In the data rows, the value 128 means zero.
The table:
[188 116 119 110 236 107 113 101 114 114 103 108  98 104 115 129 118 113
 225  97 215 121 103 114]
[133 141 255 143 112 139 126 125 117 143 146 188 140 128  97 107  90 101
  95  84  86  91  79 152]
[139 114  79 173 125 141 150 101 142 255 141 123 105 135 145  99 136 103
  79  86 137 141  89  90]
[109 215 104 116 111 110 107 112 107 118 123 104 110 109 223 120 113  97
 116 104 104 226 110 197]
[202  75 152 174  82 107 103  84  94 146 176 138  56 128 109 109 116 152
 218 186 105 158 127  93]
[ 69 176 100  90  88  97 105 100 136  74 125 166 105 162 120 182 226  81
 148 153 141  67 195 140]
[123 145 110 100  94 146 138  85 127 187 100 149 143 109 121  94 152 101
 142 105 255 159  87 101]
[ 89 166 164  82  84 178  67  93 174 151 158 170 158 160  80 156  72 164
  86 176  80 164 152  93]
[ 70 167 152  79 169 150  75  81  84 165 155 176  51  91 154  79 173  96
 159 158 176 167  94 160]
[113  91  58 116 113  92 104 121  71 181 152 191  90  72 177 156 151 115
 108 142 226 176 153 127]
[102 113 105 212 146 111 133  51  79 158  70 101  86 207 103 147 106 179
 181 136 182 151  92 122]
[127  96 135 220 108  98 111 149 112 184 132  72 174  57  81 174  99 148
 151 188 145 109  88 142]
[105  87 120 121  98  91  60  93 148  76 172 104 141 218 110 156 151  72
 108 187 140 151 200 191]
[118 101 114 192 121 113 102 219 114 218 111 118  93 114 231 109 104 110
 114 105 110 114 104 108]
[159 151 173  94  79 140 101 190 109 134 106  82  98 103 109 109 113 178
 123 213 185 152 152  61]
[111 103 104 117 116 229 101 106 183 227 112 116 125 109 100 101 107 120
 105 117 109 215 112 110]
[106 255 114 138 137 140 113 143  96  84 140 122 129  95 100  81  87 145
 141 154 134  87 186 117]
[117 101 147  97 123 154 130 207  68  72  99  76  93 109 150 141 175 174
 109 188 119 108 146 181]
[ 95  87 134 100 166 114  92  74  77 120 106 212 143 125 152 149 181 156
 109 104 190  55 148 201]
[ 59 183 205 114 177  93 189  98 118 130 101 169 151 152  95 108  72  81
 117 118  93 152 141 148]
[255  76 126 137 147 110 110 141  86 128 143 115 144 140 120  98 121 182
  99 148  98  97  98 143]
[128 114  73  79 189  98 142  60 162 197 145 103 109  97 189 153  82 115
 108 112  91 234 141 177]
[228 108 107 114 110 111 114 110 108 120 121 115 226 102 106 111 119 112
 121 122 113 107 191 222]
[ 99 115 110  97 113 119 230 115 215 109 108  95 103 230 102 113 106 122
 123 107 187 106 108 103]
[156  86  86 157 168 165 100  85  77 162 172 102 165  65 145  83 160  82
 170  64 145 173 155 176]
[113  97 130 110 121 103 109 117 108 184 108 119 115 117 115 103 103 113
 117 224 112 105 217 235]
[155 184 109 101 196 153 107  74 215 148 105 139 114  61 101 124 101 156
  79 150 183  93 192 114]
[143 127  85 255 109 153  84 114 190 154 132 154 102  85 100 138 137 135
 128  91  78 116 150  97]
[213 102 111 106 106 116 174 102 106 101 115 105 229 108 110 106 108 119
 108 122 235 108 105 106]
[123 113 175 195 139 147 208  51  85  99  65 107 141 114 160 132 179  75
 184 121 103 151 113  94]
[118 118 104 122 111 108 119 116  97 107 117 105 108 101 106 223 119 228
 108 111 221 190 106 108]
[137 186 121 136 102 100 255 157 135 150 159 106 150 122  99 145 146  84
  91 128 116  85  81  96]
[ 80 180 114 197 102  70 152 152 180 224 149 106 127 150 174 158  57  86
  98  95 117 106  91 102]
Each row is one of a few hidden patterns, with its numbers shuffled; its group is its pattern. Groups are numbered from 0 in the order they first appear among the rows asked about.
Some rows of the table again, each followed by its group:
[137 186 121 136 102 100 255 157 135 150 159 106 150 122  99 145 146  84
  91 128 116  85  81  96] 0
[102 113 105 212 146 111 133  51  79 158  70 101  86 207 103 147 106 179
 181 136 182 151  92 122] 1
[ 89 166 164  82  84 178  67  93 174 151 158 170 158 160  80 156  72 164
  86 176  80 164 152  93] 2
[113  97 130 110 121 103 109 117 108 184 108 119 115 117 115 103 103 113
 117 224 112 105 217 235] 3
[128 114  73  79 189  98 142  60 162 197 145 103 109  97 189 153  82 115
 108 112  91 234 141 177] 1
[202  75 152 174  82 107 103  84  94 146 176 138  56 128 109 109 116 152
 218 186 105 158 127  93] 1
[156  86  86 157 168 165 100  85  77 162 172 102 165  65 145  83 160  82
 170  64 145 173 155 176] 2
[159 151 173  94  79 140 101 190 109 134 106  82  98 103 109 109 113 178
 123 213 185 152 152  61] 1
[111 103 104 117 116 229 101 106 183 227 112 116 125 109 100 101 107 120
 105 117 109 215 112 110] 3
[123 113 175 195 139 147 208  51  85  99  65 107 141 114 160 132 179  75
 184 121 103 151 113  94] 1
[106 255 114 138 137 140 113 143  96  84 140 122 129  95 100  81  87 145
 141 154 134  87 186 117] 0
[118 118 104 122 111 108 119 116  97 107 117 105 108 101 106 223 119 228
 108 111 221 190 106 108] 3
[ 70 167 152  79 169 150  75  81  84 165 155 176  51  91 154  79 173  96
 159 158 176 167  94 160] 2
[188 116 119 110 236 107 113 101 114 114 103 108  98 104 115 129 118 113
 225  97 215 121 103 114] 3
[255  76 126 137 147 110 110 141  86 128 143 115 144 140 120  98 121 182
  99 148  98  97  98 143] 0
[133 141 255 143 112 139 126 125 117 143 146 188 140 128  97 107  90 101
  95  84  86  91  79 152] 0
[ 99 115 110  97 113 119 230 115 215 109 108  95 103 230 102 113 106 122
 123 107 187 106 108 103] 3
[ 95  87 134 100 166 114  92  74  77 120 106 212 143 125 152 149 181 156
 109 104 190  55 148 201] 1
[105  87 120 121  98  91  60  93 148  76 172 104 141 218 110 156 151  72
 108 187 140 151 200 191] 1
[213 102 111 106 106 116 174 102 106 101 115 105 229 108 110 106 108 119
 108 122 235 108 105 106] 3
[ 80 180 114 197 102  70 152 152 180 224 149 106 127 150 174 158  57  86
  98  95 117 106  91 102] 1
[ 59 183 205 114 177  93 189  98 118 130 101 169 151 152  95 108  72  81
 117 118  93 152 141 148] 1
[143 127  85 255 109 153  84 114 190 154 132 154 102  85 100 138 137 135
 128  91  78 116 150  97] 0
[155 184 109 101 196 153 107  74 215 148 105 139 114  61 101 124 101 156
  79 150 183  93 192 114] 1
[127  96 135 220 108  98 111 149 112 184 132  72 174  57  81 174  99 148
 151 188 145 109  88 142] 1
[118 101 114 192 121 113 102 219 114 218 111 118  93 114 231 109 104 110
 114 105 110 114 104 108] 3
[109 215 104 116 111 110 107 112 107 118 123 104 110 109 223 120 113  97
 116 104 104 226 110 197] 3
[113  91  58 116 113  92 104 121  71 181 152 191  90  72 177 156 151 115
 108 142 226 176 153 127] 1
